Each row has a name. After each piece below comes the name of the row it's from, unless a question asks for something else. Each question is about the rows just above it. Places in a row count from 1.

rulo: [ -9.4 -83.4 -70.5 -33.5  19.5  40.3]
mogip: [ 61.4  21.6  41.4  18.4 -76.8  59.8]
sirut: [ 61.4  21.6  19.5 -70.5 -33.5 -42.4]
zoviz: [ -9.4 -83.4 -33.5 -70.5  25.6  20.5]
[-70.5 -33.5  19.5] begins in row and place
rulo, 3
q: [ 41.4  18.4 -76.8  59.8]
mogip
Where do [ -9.4 -83.4 -70.5 -33.5] appear?
rulo
Row and place where [-83.4 -33.5] starts:
zoviz, 2
[ -9.4 -83.4 -70.5 -33.5] begins in row and place
rulo, 1
q: [ -9.4 -83.4 -70.5 -33.5  19.5  40.3]
rulo

mur: [ 20.1  31.0 -32.7  25.0  38.1 -25.6  -1.0  57.2  17.0   7.6  26.5  32.2
  -9.2 -15.5 -15.6  18.8  -9.2  26.5   7.2  28.4  29.1  38.6 -14.8 -47.2
  65.0  23.0   6.7  19.1 -10.5  18.7   6.8  -8.5   7.3]
dafo: [-11.2  22.0  40.9   0.2  -7.0  34.0   1.8 -42.0 -41.9  10.7  10.6 -30.7
   1.5  30.6 -10.1  32.2  16.6  18.5  28.4 -28.9  29.1   2.5 -28.4  34.5
 -23.8 -55.4 -30.3  22.9  16.0  -8.2  10.8 -53.4  39.7]
gidos: [ 23.6  17.5 -32.7  12.6  30.6 -43.4  -9.4  48.9   6.3 -10.1  18.5  32.2
   1.5 -28.9 -30.7  10.7  10.6  30.6  16.6  28.4  11.2  43.8 -14.8 -33.6
  40.8  10.0  17.3  42.1 -13.1  18.7  30.6  -8.5  -0.8]
Rosez: [  6.2  13.0 -14.3   0.2 -29.6  -7.7 -29.0   7.6  17.0 -10.1  18.5  56.7
  -2.0  17.8  37.1  -9.7  37.1  10.4 -58.3  -8.3 -51.4  49.0  -5.8  14.1
  16.5  10.0 -35.6  30.6   0.1  11.0 -13.0 -14.1  11.4]
betu: [  2.7   8.5 -20.4 -20.5 -14.6 -13.6 -17.8  -8.9  22.4 -10.1  10.6  32.2
  12.2  24.5  22.0 -13.8  37.1  14.5 -67.7   3.9 -51.4  43.8 -10.3  14.1
  40.8  10.8  16.0  22.9 -53.4 -30.3 -55.4  -8.2  39.7]
Where does [-55.4 -30.3  22.9  16.0  -8.2  10.8 -53.4  39.7] start? Give its row and place.
dafo, 26
Row and place where [-10.1  18.5  32.2   1.5 -28.9 -30.7  10.7  10.6  30.6  16.6  28.4] starts:
gidos, 10
[ 28.4 -28.9  29.1   2.5 -28.4  34.5 -23.8] begins in row and place
dafo, 19
The row with [-25.6  -1.0  57.2  17.0   7.6  26.5  32.2] is
mur
Row and place where [ 56.7  -2.0  17.8  37.1  -9.7  37.1  10.4 -58.3  -8.3 -51.4  49.0  -5.8] starts:
Rosez, 12

Vuto: [-1.4 66.8 72.0 11.1 -3.8]
lut: [72.0 66.8 -1.4  0.0 -2.7]
kas: [72.0 66.8  0.0 -1.4 -2.7]
Where does [66.8 -1.4] start? Give its row and place.
lut, 2
q: [72.0 66.8  0.0]
kas
Row and place where [-1.4  0.0] starts:
lut, 3
Row and place where [66.8 -1.4  0.0] starts:
lut, 2
Which row holds [72.0 66.8 -1.4]?
lut

